Some points, each followed by its number:
array([2., 43., -15., 6., 14., 9., 22., 23., -8., -2., 10.,
       -7., 28., 8.]) 0
array([-21., 10., -18., 33., 49., -9., 4., 57., 2., 20., -12.,
       30., 9., -14.]) 1
array([-27., -13., -12., 19., 38., -17., -5., 49., -1., 19., -15.,
       28., -9., -13.]) 2
array([45., 9., 25., 12., -9., 24., 32., -6., 24., -3., 29.,
       -1., 18., -12.]) 3
array([13., 20., 3., 14., -15., 9., 23., 1., 2., -7., 9.,
       -4., 51., -5.]) 4
array([-35., 26., -8., 86., 84., 15., -17., 75., 30., 27., -32.,
       69., 34., -3.]) 5
array([-25., -45., 14., -34., -26., -15., -7., 13., -17., 9., 1.,
       -2., -49., 17.]) 6
array([-14., -9., -19., -6., -6., -13., -9., -5., -17., -5., -12.,
       -4., -7., -15.]) 7
array([-13., -4., -15., -4., -15., -16., 3., 0., -18., -8., -16.,
       -2., 14., -21.]) 8
array([0., -12., 24., 5., -7., 25., -15., -25., 31., -13., -14.,
       8., -27., 6.]) 9
array([-22., -13., -21., -15., 10., -21., -6., 2., -26., 3., -12.,
       -11., -4., -25.]) 10
array([8., -6., -1., -6., -22., 0., -5., -19., -9., -8., -3.,
       -14., 7., -5.]) 11
array([78., 18., 42., 17., -36., 59., 40., -54., 39., -30., 31.,
       -13., 60., 8.]) 12
array([-36., -5., -18., 41., 70., -17., -3., 75., 5., 31., -25.,
       49., 1., -27.]) 13
array([-25., -17., -12., -31., 56., -50., 1., 41., -15., 50., 4.,
       -9., -35., -18.]) 14
array([-11., -11., -27., -13., -19., -10., -7., -20., -27., -14., -20.,
       -10., -4., -28.]) 15
array([-18., -20., -7., -17., -2., -18., -10., -1., -17., 5., -6.,
       -7., -16., -6.]) 16
array([-43., 17., -11., 60., 78., -7., 7., 97., 10., 35., -22.,
       54., 20., -15.]) 17
array([6., -4., 37., 9., 8., 21., -21., -19., 34., -7., -5.,
       7., -24., 21.]) 18
array([-24., -18., -4., -26., 39., -34., -6., 23., -13., 32., -3.,
       -10., -35., -9.]) 19
array([9., 1., 50., 44., 17., 54., -15., -9., 75., -16., -15.,
       34., -20., 29.]) 20
array([3., 16., -21., 7., -10., 5., 5., -8., -2., -22., -9.,
       -10., 10., -11.]) 21
array([49., 12., 25., 11., -39., 37., 26., -36., 22., -24., 20.,
       -6., 44., -7.]) 22
array([-31., -15., -15., -29., 56., -52., 5., 42., -13., 48., 8.,
       -9., -35., -19.]) 23
array([-33., -14., 3., 5., 40., -16., -20., 30., -4., 26., -21.,
       24., -26., -9.]) 24
array([16., -12., -6., -8., -36., 9., 4., -14., -4., -13., 0.,
       -6., 2., 6.]) 25
array([-5., -19., -9., -14., -15., -14., -11., -24., -19., -13., -15.,
       -12., -13., -24.]) 26
array([5., -4., 30., -26., 76., -26., 41., 74., -9., 71., 74.,
       15., -34., 43.]) 27
array([-12., -6., -13., -10., -5., -5., -17., -14., -7., -11., -20.,
       -2., -1., -15.]) 28
array([-9., -10., 14., -31., 73., -41., 23., 58., -9., 68., 32.,
       1., -38., 7.]) 29
array([23., 3., -15., 7., -44., 12., 3., -29., -3., -27., -4.,
       -8., 25., -10.]) 30
array([-36., 0., -17., 40., 38., 3., -16., 39., 7., 7., -36.,
       42., 17., -24.]) 31
array([0., -7., 34., 6., 21., 12., -25., -2., 29., 5., 5.,
       1., -25., 30.]) 32
array([-5., 6., 12., -1., 10., 22., -29., -13., 30., -15., -19.,
       13., -10., 15.]) 33
array([-24., -15., -12., -33., 55., -48., 4., 42., -18., 51., 5.,
       -10., -32., -17.]) 34
array([-23., -6., -6., 21., 58., -20., -1., 59., 2., 32., -2.,
       30., -8., -3.]) 35
array([-19., -12., -20., -14., -3., -16., -8., -8., -25., -2., -18.,
       -9., -4., -24.]) 36
array([-12., -30., -16., -20., -12., -23., -15., -17., -32., 0., -21.,
       -14., -16., -32.]) 37
array([-10., -23., -26., -17., -26., -6., 0., -20., -29., -17., -28.,
       -8., -4., -32.]) 38
array([77., 20., 47., 24., -48., 67., 41., -50., 43., -31., 28.,
       -4., 64., 3.]) 39
array([-22., -50., 18., -31., -28., -12., -11., 20., -19., 13., -2.,
       0., -45., 12.]) 40
array([-33., -24., -22., -21., 18., -27., -16., 6., -23., 16., -21.,
       0., -24., -24.]) 41
array([-7., -1., -5., -23., 37., -35., 12., 38., -18., 32., 31.,
       -1., -21., -5.]) 42
array([53., 9., 40., 7., -36., 45., 32., -26., 29., -17., 21.,
       3., 37., 11.]) 43
array([-10., -25., -16., -22., -22., -14., -11., -15., -28., -10., -22.,
       -13., -7., -29.]) 44
array([-23., -20., -28., -23., -14., -16., -11., -13., -35., -5., -16.,
       -16., -10., -33.]) 45
array([-17., -8., -1., -23., 66., -50., 13., 54., -10., 64., 11.,
       -10., -32., -14.]) 46
array([-15., -15., -14., -16., 10., -25., -2., 12., -25., 15., 6.,
       -8., -17., -19.]) 47
array([-9., -27., -11., -20., -18., -14., -6., -5., -22., 0., -11.,
       -6., -21., -8.]) 48
array([5., 74., -23., 21., 31., 10., 43., 28., 0., 8., 24.,
       -1., 56., 10.]) 49
array([25., 98., -20., 43., 40., 30., 64., 27., 12., 11., 30.,
       6., 87., 10.]) 50
array([-9., -10., -10., -2., 0., -8., -11., -8., -11., -3., -18.,
       1., -9., -19.]) 51
array([-12., -29., 1., -34., -20., -8., -6., -7., -6., 4., -1.,
       -6., -40., 19.]) 52
array([-1., 26., -6., 23., 17., 8., 3., 6., 5., -2., -7., 9., 14.,
       -3.]) 53
array([-4., 36., -26., 12., 15., -3., 10., 7., -9., 3., 7.,
       -5., 21., -6.]) 54
array([-18., -41., 13., -33., -16., -2., -3., 14., -8., 15., -3.,
       6., -50., 32.]) 55
array([-19., -15., -21., -11., -18., -15., -7., -17., -30., -6., -20.,
       -13., -1., -26.]) 56
array([-14., -3., -26., -2., -1., -18., -8., -9., -23., -7., -14.,
       -6., 1., -28.]) 57
array([5., 23., 1., 11., 5., 15., 6., -14., 13., -5., 3.,
       -3., 17., 0.]) 58
array([52., 26., 24., 14., -30., 40., 24., -24., 25., -26., 23.,
       -11., 51., 7.]) 59
array([-14., -6., -26., -13., -12., -20., -17., 1., -16., -1., -13.,
       -9., -4., -10.]) 60
array([50., 12., 29., 5., -58., 37., 25., -45., 22., -34., -1.,
       4., 53., -14.]) 61
array([2., -1., 27., -2., 21., 6., -13., -10., 26., 5., 2.,
       -5., -21., 30.]) 62
array([-17., 7., -11., -11., 45., -32., 7., 36., -9., 39., 5.,
       -7., -13., -7.]) 63
array([64., 37., 69., 29., 45., 48., 14., 12., 73., 19., 66.,
       9., -10., 80.]) 64
array([8., 13., 1., 9., -4., 7., 7., -18., 1., -11., 7.,
       -11., 17., -1.]) 65
array([-5., -5., 31., 23., 11., 26., -17., -12., 42., -10., -13.,
       19., -21., 12.]) 66
array([-14., -20., -18., -21., -20., -13., -8., -17., -29., -8., -16.,
       -14., -12., -32.]) 67
array([-25., -7., -8., 11., 17., -5., -5., 35., 0., 11., -14.,
       19., -9., 1.]) 68
array([-37., -17., -20., 3., 22., -28., -16., 31., -10., 22., -30.,
       18., -15., -9.]) 69
array([4., 18., -8., 11., -10., -5., 45., 12., -16., -3., -8.,
       11., 69., -41.]) 70
array([7., -4., 30., -25., 80., -39., 27., 70., -5., 82., 75.,
       10., -39., 54.]) 71
array([-1., 0., 16., -10., -8., -2., -18., 4., 4., 8., 20.,
       -10., -18., 28.]) 72
array([47., 26., 70., 31., 56., 26., -7., 43., 61., 35., 86.,
       4., -32., 109.]) 73
array([-14., -2., -15., -9., -12., -10., -12., -9., -13., -7., -21.,
       -2., 9., -18.]) 74
array([25., 13., 65., 16., 27., 34., -8., -5., 59., 6., 43.,
       11., -29., 70.]) 75
array([-13., -5., 20., 24., 30., 14., -20., 5., 29., 0., -20.,
       25., -13., 13.]) 76
array([-45., 23., 0., 69., 87., -3., -4., 96., 27., 36., -32.,
       66., 26., -12.]) 77
array([15., 1., 0., 2., -7., 8., 11., -3., 1., 3., 8., 1., 2.,
       19.]) 78
array([-1., -8., 53., 9., 39., 15., -34., -9., 47., 5., 4.,
       6., -37., 36.]) 79
array([-14., 0., -27., 4., -16., -17., -10., 1., -18., -6., -30.,
       13., 12., -21.]) 80
array([-18., -15., 2., -10., 19., -14., -21., 1., -5., 10., -15.,
       -2., -19., -6.]) 81
array([1., 13., 11., -11., 62., -39., 2., 51., -10., 53., 54.,
       5., -29., 28.]) 82
array([-12., 17., -29., 13., 4., -5., 1., 7., -6., -6., 3.,
       -9., 1., 3.]) 83
array([0., -42., 11., -24., -15., -1., 8., 19., -17., 24., 14.,
       2., -46., 39.]) 84
array([-1., -5., 7., -10., -12., -4., -20., 2., -5., 2., 11.,
       -10., -15., 20.]) 85
array([65., 15., 22., 25., -55., 52., 25., -50., 38., -36., 5.,
       -4., 49., -20.]) 86
array([-29., -10., -20., 20., 40., -16., -5., 46., -6., 19., -22.,
       28., -4., -26.]) 87
array([-5., -11., -7., -7., -9., -6., -13., -19., -6., -7., -11.,
       -9., -12., -14.]) 88
array([-9., -24., -5., -21., -18., -11., -18., -2., -19., 2., -2.,
       -9., -17., 14.]) 89
Which two points above are nearest to each new point, looking only along the 4 directions in which the numbered points spread most? Their numbers follow each, nearest first.
array([-11., -17., 15., -10., 19., -8., -18., -5., 13., 12., -9.,
       -4., -32., 0.]) 81 85
array([-1., 12., -10., -1., -9., 0., 4., -18., -10., -11., -5.,
       -11., 15., -19.]) 21 11
array([67., 46., 69., 33., 52., 44., 17., 11., 74., 16., 73., 11., 0.,
       80.]) 64 73
array([-19., -22., 2., -17., -18., -10., -5., 9., -12., 3., -1.,
       -2., -30., 10.]) 89 16
array([20., 92., -14., 35., 34., 34., 64., 18., 2., 4., 27.,
       5., 84., 6.]) 50 49
array([-16., -3., -17., -17., 3., -21., -12., -4., -14., 3., 2.,
       -5., -10., -1.]) 16 60
array([-5., -27., 9., -22., -20., -8., -26., -6., -10., -4., -8.,
       -2., -35., 15.]) 52 89
array([40., 15., 20., 17., -10., 27., 29., -8., 21., -4., 27.,
       0., 18., -4.]) 3 58
array([5., 26., 1., 19., -10., -2., 42., 21., -12., -3., -6.,
       17., 72., -41.]) 70 4
array([-48., -15., -17., 29., 26., -25., -15., 38., -8., 29., -34.,
       36., 2., -20.]) 87 2
array([27., 6., 3., 5., -47., 31., 11., -35., 8., -43., -18.,
       -2., 39., -24.]) 30 61
array([18., -1., -7., 4., -53., 17., 9., -49., -2., -38., -7.,
       -17., 16., -25.]) 30 25
array([7., 4., -5., -8., -9., 7., -3., 6., -5., 0., 8., 0., 3.,
       15.]) 78 65
array([-7., -12., 5., -24., 22., -23., 17., 34., -23., 31., 23.,
       1., -27., 11.]) 42 63
array([5., -40., 16., -28., -9., 3., 5., 24., -5., 30., 10.,
       1., -47., 48.]) 84 55
array([-18., -17., -11., -19., -19., -10., -17., 2., 0., 3., -4.,
       -2., -29., 8.]) 89 16
array([-4., -22., -3., -25., -23., -10., -15., -2., -10., -4., -5.,
       -10., -21., 10.]) 89 48
array([-18., -15., -1., -26., 72., -48., 13., 53., -15., 62., 10.,
       -12., -33., -12.]) 46 23
array([-19., -29., -12., -23., -15., -13., -10., -3., -21., 1., -12.,
       -8., -23., -10.]) 48 16
array([-7., 4., 4., 3., -4., 11., -16., -8., 11., -11., -11.,
       6., -7., 8.]) 33 9
array([-5., -18., 21., -20., 32., -21., 1., 23., -1., 31., 26.,
       -4., -38., 24.]) 84 42
array([-37., -24., -24., -27., 14., -31., -14., 8., -24., 12., -18.,
       -6., -20., -32.]) 41 10
array([11., 63., -19., 26., 29., 12., 39., 15., 0., 7., 17.,
       1., 57., -1.]) 49 0
array([-3., -13., 28., -8., -3., 12., -30., -24., 25., -13., -9.,
       -5., -34., 11.]) 9 18
array([-38., -15., -21., 5., 10., -23., -16., 17., -11., 13., -19.,
       14., -10., -13.]) 69 41
array([-5., -3., 7., -6., -7., -10., -12., -3., -12., 4., 13.,
       -14., -15., 15.]) 85 72
array([4., 17., -7., 8., -8., -1., 32., 6., -14., -5., -10.,
       21., 64., -33.]) 70 4
array([-8., -8., 28., 14., 40., 12., -15., 16., 33., 18., -13.,
       19., -22., 13.]) 76 32
array([3., -7., 14., -8., -17., 15., -20., -36., 21., -28., -21.,
       0., -18., -6.]) 9 33
array([-2., -2., -8., -10., 18., -19., 9., 13., -17., 17., 16.,
       -7., -10., 2.]) 47 42
array([-12., -25., -13., -20., -16., -9., -3., -2., -22., 1., -11.,
       -6., -17., -5.]) 48 16
array([33., 15., 62., 24., 23., 23., -11., 13., 53., 11., 53.,
       5., -28., 90.]) 75 64
array([-7., 21., -15., 0., -4., 1., 3., 8., -12., -5., 4.,
       -7., 10., -4.]) 83 21
array([-46., -14., -22., 12., 18., -33., -25., 30., -11., 22., -29.,
       24., -3., -15.]) 69 87
array([32., 8., 15., -3., -46., 20., 13., -30., 9., -27., -7.,
       -4., 35., -12.]) 30 22
array([22., 50., -13., 23., 0., 17., 34., -5., 1., -11., 15.,
       -6., 48., 2.]) 4 0
array([-5., -35., 5., -32., -29., -8., -12., -4., -2., -1., -11.,
       3., -41., 32.]) 52 55
array([2., 41., -13., 16., 17., -1., 33., 20., -12., -2., 18.,
       4., 47., 2.]) 0 54
array([-6., -6., 4., -22., 38., -37., 13., 44., -16., 35., 31.,
       2., -28., 2.]) 42 63
array([9., 44., -13., 23., -1., 21., 24., -15., 8., -11., 4.,
       -5., 46., -6.]) 4 58
array([-9., -34., 7., -27., -18., -9., -9., 4., -13., 7., -8.,
       -3., -37., 13.]) 52 89
array([10., -1., 56., 41., 18., 53., -17., -17., 71., -13., -16.,
       38., -16., 34.]) 20 66
array([-12., -15., -13., -12., -4., -18., -8., 6., -23., 6., -2.,
       -12., -16., 6.]) 16 47
array([-24., -16., -15., 1., 5., -20., -14., 20., -7., 16., -17.,
       16., -13., -1.]) 81 68
array([-13., -11., 11., -12., 42., -21., -8., 20., 13., 30., 4.,
       -2., -36., -1.]) 19 24
array([34., 22., 56., 9., 63., 19., -1., 29., 53., 34., 58.,
       7., -32., 79.]) 73 75
array([-7., 9., -17., -7., -7., -13., 4., -9., -17., -5., 0.,
       -9., 4., -14.]) 8 74
array([-12., 6., -12., -12., 14., -16., -2., 13., -17., 12., 17.,
       -11., -3., 0.]) 47 83
array([-32., -9., -20., 3., 24., -26., -5., 33., -19., 15., -25.,
       18., -8., -32.]) 69 87
array([29., 16., 23., 15., -3., 20., 6., -19., 30., -14., 24.,
       -1., 3., 23.]) 3 78
array([-1., 31., -12., 5., 28., -9., 29., 15., -1., 16., 30.,
       3., 13., 11.]) 0 54
array([13., 2., -23., 0., -30., 3., 11., -32., -13., -25., -11.,
       -20., 17., -23.]) 30 21
array([1., 2., -8., -15., -8., -9., -10., 15., -16., -1., 7.,
       -7., 3., 6.]) 83 85
array([44., 33., 87., 29., 54., 31., -1., 25., 77., 29., 85.,
       10., -29., 101.]) 73 64
array([-29., -9., -25., -9., 1., -22., -13., 15., -23., 5., -15.,
       2., -8., -16.]) 10 41
array([-8., -39., 6., -34., -29., -8., -9., -6., -2., 0., -12.,
       -1., -41., 22.]) 52 6
array([1., 37., -21., 13., 12., -8., 14., 12., 0., 5., 28.,
       -2., 18., 5.]) 0 54
array([21., 28., -10., 14., -17., 5., 30., -21., -7., -18., 9.,
       -12., 35., -7.]) 4 65
array([-14., -1., 16., 18., 20., 11., -24., 12., 16., 3., -14.,
       18., -6., 8.]) 76 33
array([-31., -16., 6., 3., 42., -18., -15., 28., -1., 25., -18.,
       19., -31., -8.]) 24 69
array([-19., -15., 2., -31., 67., -47., 16., 47., -12., 68., 8.,
       -4., -39., -15.]) 46 34
array([4., -11., 2., -6., -17., 0., 5., -3., -4., 6., 5.,
       -3., -8., 20.]) 85 78
array([31., 24., 34., 13., 33., 36., -16., -1., 58., 7., 35.,
       6., -5., 73.]) 75 64
array([-9., 29., -24., 7., 4., -4., 8., 9., -16., -2., -1.,
       -5., 28., -7.]) 54 83
array([20., 12., -6., 0., -14., 12., -17., -1., -2., -5., 0.,
       -6., 15., 9.]) 65 78
array([5., 3., 28., -14., 66., -29., 8., 50., 14., 47., 43.,
       5., -39., 18.]) 82 29
array([-1., -18., 15., -17., -17., 8., -18., -16., 16., -10., -10.,
       7., -27., 27.]) 9 85
array([30., 31., 2., 12., -17., 11., 32., -19., 0., -20., 14.,
       -8., 48., -11.]) 4 3
array([-11., -38., 4., -31., -29., -4., -2., 4., -8., 3., -4.,
       2., -40., 24.]) 52 6
array([1., -41., 13., -32., -15., 10., 6., 22., -7., 30., 8.,
       1., -46., 56.]) 84 55
array([11., 17., 40., 30., 19., 33., -15., -9., 58., -4., -3.,
       18., -6., 52.]) 20 66
array([-29., -15., -23., -19., 5., -28., -7., 5., -24., 6., -18.,
       -4., -4., -34.]) 10 36
array([-12., 5., -19., 3., -1., -15., 0., 9., -12., 1., -5.,
       3., 6., -9.]) 83 8
array([-10., -36., 15., -31., -30., -5., -15., 2., -13., 3., -8.,
       -2., -33., 15.]) 52 89
array([-7., 23., 1., 18., 13., 16., 2., 18., 10., 5., 2., 10., 11.,
       16.]) 53 58
array([-16., 16., -23., 3., 4., -3., -1., 4., -4., -4., 5.,
       -7., 2., -1.]) 83 8
array([10., -19., 15., -14., -38., 13., -1., -14., 2., -11., -3.,
       -1., -8., -4.]) 25 11
array([51., 11., 40., 4., -6., 33., 35., -4., 23., 2., 40., 3., 30.,
       19.]) 3 43
array([12., 67., -15., 30., 25., 15., 37., 0., 9., -11., 6.,
       1., 61., 0.]) 49 4
array([-20., -7., -22., -14., 3., -22., -10., -1., -29., 7., -13.,
       -14., -7., -23.]) 10 36
array([-6., 4., -6., -1., -3., -12., -1., -2., -8., -2., -1.,
       -1., 17., -5.]) 83 21
array([32., -6., 12., 13., -46., 27., 11., -39., 19., -25., -7.,
       -7., 18., -11.]) 30 61
array([-5., 1., -10., -9., 0., -15., -20., 3., -2., 2., 10.,
       -4., -9., 17.]) 85 72
array([-10., -12., -10., -17., -17., -11., -12., -20., -22., -9., -12.,
       -15., -6., -20.]) 26 67
array([-14., -2., -10., -16., 32., -30., 4., 32., -13., 35., 2.,
       -8., -16., -8.]) 63 42
array([-9., -41., 13., -33., -16., -7., -5., 16., -11., 13., -6.,
       3., -49., 31.]) 55 6
array([-19., -30., 2., -19., -23., -9., -2., 6., -19., 2., -1.,
       -5., -31., 3.]) 89 48
array([64., 9., 30., 28., -55., 59., 32., -52., 39., -38., 8.,
       -6., 47., -23.]) 86 61
array([-2., -43., 12., -31., -13., 6., 8., 14., -11., 22., 10.,
       2., -48., 51.]) 84 55
array([34., 26., 59., 21., 49., 14., -2., 28., 42., 26., 70.,
       4., -31., 83.]) 73 75
array([8., -6., 50., 36., 11., 54., -17., -20., 73., -13., -10.,
       34., -27., 26.]) 20 66
array([13., 50., -10., 20., 0., 4., 31., -14., -9., -14., 23.,
       -14., 51., -2.]) 4 0
array([-13., -11., -1., -24., 29., -28., 1., 35., -16., 34., 29.,
       -10., -26., 16.]) 42 19
array([-28., -9., -22., -14., 15., -28., -12., 6., -23., 3., -8.,
       -12., -8., -29.]) 10 47
array([14., 9., 15., 2., 13., 19., -14., -6., 27., 2., 16.,
       -1., -9., 38.]) 62 32
array([-12., 7., -14., 16., 19., 0., -3., 36., -5., 14., -11.,
       21., 13., -6.]) 68 53
array([1., 4., -12., 3., -19., 1., 6., -16., -18., -16., -13.,
       -7., 19., -25.]) 21 8
array([47., 34., 86., 28., 62., 27., -3., 26., 74., 27., 86.,
       9., -28., 105.]) 73 64
array([-4., -16., -10., -14., -21., -8., -11., -20., -14., -14., -8.,
       -15., -12., -20.]) 26 88
array([-7., -21., -9., -15., -22., -13., -11., -22., -17., -7., -13.,
       -13., -14., -20.]) 26 44
array([57., 48., 99., 49., 33., 74., -13., -13., 118., -6., 61.,
       12., -9., 124.]) 64 75
array([5., -1., 52., 38., 14., 49., -19., -14., 65., -18., -11.,
       31., -25., 25.]) 20 66
array([28., 3., -6., 12., -36., 16., 10., -26., -2., -30., 3.,
       -11., 27., -14.]) 30 65
array([2., -40., 14., -28., -9., 0., 13., 26., -5., 26., 7.,
       0., -51., 52.]) 84 55
array([-5., -13., -7., -10., -19., -7., -14., -30., -17., -15., -12.,
       -12., -13., -22.]) 26 88
array([-6., 11., -11., 2., -3., -10., -2., 6., -9., 6., 9.,
       -3., 9., 6.]) 83 78
array([12., 59., -16., 31., 24., 13., 42., 0., 5., 3., 17.,
       5., 54., 5.]) 49 0
array([13., 7., -17., 10., -25., 8., 1., -37., -14., -30., -16.,
       -17., 11., -26.]) 30 21
array([-11., -8., -12., -10., -21., -3., -19., 0., -10., -10., -10.,
       -4., -8., 6.]) 88 28
array([49., 33., 82., 19., 55., 26., -2., 31., 61., 33., 80.,
       15., -28., 103.]) 73 64
array([-29., -13., -22., -4., 2., -28., -16., 8., -23., 9., -17.,
       -1., -6., -19.]) 10 41
array([2., 2., 57., 45., 17., 53., -18., -13., 78., -17., -14.,
       38., -25., 30.]) 20 66
array([8., 2., -19., 6., -28., 7., 3., -36., -10., -28., -13.,
       -15., 10., -23.]) 30 11
array([56., 24., 43., 27., -15., 47., 18., -22., 44., -14., 35.,
       -1., 21., 23.]) 43 59
array([-7., -17., -12., -11., -18., -7., -16., -25., -14., -10., -10.,
       -19., -9., -20.]) 26 88
array([-2., -8., 20., 18., 10., 19., -14., -9., 29., -10., -19.,
       21., -6., 4.]) 33 66
array([13., 64., -13., 24., 31., 16., 41., 4., 4., -3., 27.,
       1., 53., 2.]) 49 0
array([1., 22., -10., 7., -5., -2., 35., 12., -19., -5., -5.,
       15., 59., -30.]) 70 54
array([-38., -19., -22., -19., 15., -44., -12., 10., -26., 17., -11.,
       -10., -20., -30.]) 41 10
array([-14., -37., 2., -29., -27., -4., -3., -1., -9., 11., -10.,
       3., -44., 24.]) 52 40
array([-1., -34., 5., -35., -26., -7., -9., -9., -6., -2., -20.,
       -9., -41., 17.]) 52 89
array([63., 61., 93., 51., 54., 79., -25., -14., 127., -2., 54.,
       22., -3., 127.]) 64 73
array([18., 4., -13., 7., -35., 17., 7., -42., -11., -32., -15.,
       -12., 18., -24.]) 30 25
array([30., 0., 9., 12., -39., 28., 15., -38., 17., -24., 0.,
       -8., 30., -24.]) 30 61
array([-11., -20., -13., -14., -17., -9., -14., -21., -14., -9., -11.,
       -19., -11., -23.]) 26 44
array([31., 10., 5., 10., -50., 28., 9., -33., 11., -41., -15.,
       0., 31., -21.]) 30 61
array([8., 1., 6., -15., 45., -28., 19., 44., -7., 37., 40.,
       4., -27., -3.]) 42 82
array([-11., -14., 4., -9., -8., 4., -20., -15., 5., -8., -11.,
       -5., -19., -6.]) 88 28
array([10., 1., -19., 7., -25., 11., 4., -33., -7., -26., -9.,
       -12., 9., -23.]) 30 21
array([-14., -34., 12., -39., -36., -10., -15., -2., -9., -2., -6.,
       -4., -34., 11.]) 52 89
array([-7., -32., 5., -28., -28., -6., -14., -11., -2., -3., -10.,
       0., -35., 19.]) 52 89
array([40., 2., 33., -4., -28., 20., 22., -18., 13., -13., 15.,
       -2., 30., 4.]) 3 22
array([43., 7., 25., 12., -3., 19., 29., -12., 18., -1., 30.,
       -2., 18., 7.]) 3 78
array([-3., -20., 11., -2., -18., 21., -33., -35., 24., -24., -23.,
       1., -23., -9.]) 9 33
array([-34., 9., -11., 21., 38., -19., 3., 61., -10., 23., -9.,
       26., 16., -15.]) 1 87
array([-15., -23., 0., -27., -16., -17., -17., 7., -19., 3., 3.,
       -9., -22., 10.]) 89 16
array([-35., 6., -14., 33., 62., -10., -8., 65., 8., 28., -30.,
       38., 4., -17.]) 13 1
array([12., 29., -11., 15., -7., 4., 27., -12., -12., -13., 18.,
       -16., 42., -7.]) 4 65
array([24., 42., -8., 17., -2., 0., 42., -6., -9., -6., 26.,
       -10., 52., -5.]) 4 0
array([-8., -22., -13., -18., -28., -9., -7., -14., -19., -10., -20.,
       -9., -16., -13.]) 26 44
array([0., -6., 3., -6., -9., 4., -17., -20., 3., -15., -14.,
       0., -12., -6.]) 88 28
array([6., 7., -23., 6., -25., 12., 8., -35., -12., -33., -9.,
       -17., 18., -23.]) 30 21
array([1., 44., -3., 13., 15., -3., 26., 4., 1., -3., 26., -2., 25.,
       11.]) 0 54
array([-10., -20., -10., -12., -18., -9., -13., -21., -12., -17., -12.,
       -14., -9., -19.]) 26 88
array([37., 27., 64., 26., 51., 20., -3., 28., 52., 30., 74.,
       2., -33., 95.]) 73 64
array([23., 2., 12., -1., -18., 8., 19., -13., 11., -5., 0.,
       -3., 23., -16.]) 65 58
array([29., 14., 46., 12., 14., 24., 0., -10., 38., 0., 43.,
       0., -14., 53.]) 75 62
array([-14., -29., -10., -23., -16., -16., -9., -6., -19., 2., -10.,
       -6., -21., -9.]) 48 16
array([20., 6., -1., 14., -22., 27., -3., -27., 15., -27., -14.,
       3., 16., -11.]) 30 65
array([-44., -10., -26., 8., 17., -33., -20., 32., -9., 20., -30.,
       23., -5., -16.]) 69 87
array([2., 17., 10., 18., 15., 7., 17., 13., 6., -4., -7.,
       13., 34., -10.]) 53 54
array([-5., 7., -3., 16., 3., 12., -7., -4., 18., -10., -3.,
       2., -11., 10.]) 33 78
array([-8., 22., -15., 3., 6., 1., 6., 9., -3., 4., 7.,
       -2., 8., 4.]) 83 54
array([-13., -8., -30., 9., -30., -11., -18., -5., -15., -9., -43.,
       25., 8., -20.]) 80 74
array([30., 32., 54., 27., 38., 41., -23., -8., 80., 1., 31.,
       13., -8., 80.]) 75 64
array([-25., -26., 7., -7., 18., -15., -12., 20., -4., 21., -13.,
       14., -36., 3.]) 81 24
array([-15., -41., 14., -32., -19., -4., -8., 15., -11., 11., -4.,
       1., -45., 31.]) 55 40
array([-12., -15., -17., -14., -17., -7., -14., -20., -18., -10., -18.,
       -14., -14., -21.]) 26 44
array([-7., -5., -15., -12., 15., -24., 8., 15., -17., 12., 9.,
       -5., -14., -14.]) 47 10
array([-13., 2., 37., 44., 56., 25., -24., 22., 50., 7., -24.,
       44., -14., 27.]) 76 66
array([-37., -25., -21., -20., 27., -30., -15., 15., -20., 24., -22.,
       6., -31., -22.]) 41 69
array([-2., 20., 8., 27., 10., 11., 21., 14., 12., 1., -7.,
       25., 40., -14.]) 53 0
array([-17., -17., -10., -22., 10., -20., -9., 0., -18., 8., -8.,
       -11., -22., -14.]) 16 47
array([-34., -5., -18., 43., 71., -16., -2., 75., 7., 30., -24.,
       48., 1., -24.]) 13 17
array([7., -6., 2., -5., -15., 4., 9., 3., -5., 8., 11.,
       1., -2., 22.]) 78 85
array([-7., 13., -19., -2., -2., -16., 5., -3., -18., -9., -7.,
       -11., 18., -22.]) 8 57
array([-4., 1., -24., -5., -15., -10., 0., -4., -25., -9., -12.,
       -4., 12., -25.]) 8 57
array([-48., -15., -24., 15., 20., -31., -20., 31., -5., 22., -20.,
       27., -10., -11.]) 69 87
array([-9., -9., -11., -3., -30., 0., -15., -3., -4., -3., -15.,
       -1., -12., 12.]) 88 28
array([-5., -36., 4., -31., -32., -6., -7., -10., -7., 2., -6.,
       2., -40., 24.]) 52 89
array([-1., 7., -8., -13., 23., -29., 8., 24., -16., 18., 42.,
       -1., -15., 12.]) 42 63
array([-1., -12., 23., -24., 38., -17., 19., 46., -8., 45., 52.,
       6., -26., 40.]) 82 29
array([-38., -22., -23., -26., 16., -26., -8., 8., -29., 18., -16.,
       -4., -19., -26.]) 41 10
array([-11., 2., 17., 29., 31., 17., -15., 7., 27., 0., -21.,
       26., -6., 10.]) 76 66
array([26., 21., 46., 8., 31., 11., -3., 19., 34., 20., 49.,
       12., -17., 64.]) 75 32
array([16., 46., -16., 21., -2., 18., 28., 6., 0., -7., 2.,
       0., 51., -1.]) 4 0
array([0., -17., 11., -4., -10., 12., -17., -29., 15., -18., -16.,
       -3., -17., -2.]) 9 88
array([14., 46., -10., 27., 4., 20., 30., -14., 13., -18., -1.,
       -2., 51., -9.]) 4 70
array([20., 51., -12., 26., 4., 20., 28., -12., 12., -15., -1.,
       -2., 55., -8.]) 4 70
array([-6., -21., -4., -23., -20., -13., -16., 6., -20., 2., 0.,
       -15., -20., 8.]) 89 48
array([16., 70., -12., 32., 19., 18., 40., -3., 7., -8., 19.,
       1., 54., -1.]) 49 4
array([19., 4., -13., 3., -34., 17., 6., -40., -9., -40., -14.,
       -16., 19., -23.]) 30 25
array([-25., -12., -19., -22., 33., -37., -1., 26., -21., 32., -3.,
       -10., -26., -21.]) 19 47
array([24., 1., -9., 15., -45., 26., 19., -44., -2., -39., -12.,
       -16., 20., -26.]) 30 61
array([-34., -4., -22., 17., 41., -27., 1., 52., -13., 21., -28.,
       32., -1., -34.]) 87 2
array([9., 12., 3., 1., 1., 11., -4., -7., 9., -3., 12., -7., -5.,
       27.]) 78 72
array([-6., -2., -4., -14., 29., -30., 6., 33., -21., 27., 41.,
       -5., -20., 3.]) 42 63
array([9., 7., -14., 11., -30., 10., 10., -33., -15., -31., -14.,
       -17., 14., -28.]) 30 21
array([25., 4., 49., 19., 18., 24., -15., 12., 46., 16., 43.,
       -1., -27., 75.]) 75 79
array([-15., 3., 31., 46., 51., 26., -24., 21., 50., 0., -16.,
       47., -13., 28.]) 76 66
array([18., 17., 47., 26., 43., 10., -7., 24., 43., 21., 43.,
       18., -19., 62.]) 75 79
array([35., 28., 60., 15., 52., 19., -3., 26., 50., 33., 73.,
       5., -29., 87.]) 73 64
array([66., 46., 92., 28., 94., 41., 8., 44., 92., 47., 96.,
       17., -37., 127.]) 73 64
array([14., 60., -13., 29., 10., 23., 35., -8., 9., -13., 0.,
       1., 51., -13.]) 4 70
array([0., 30., -6., 22., -4., 4., 46., 16., -9., 2., -2.,
       21., 69., -35.]) 70 4
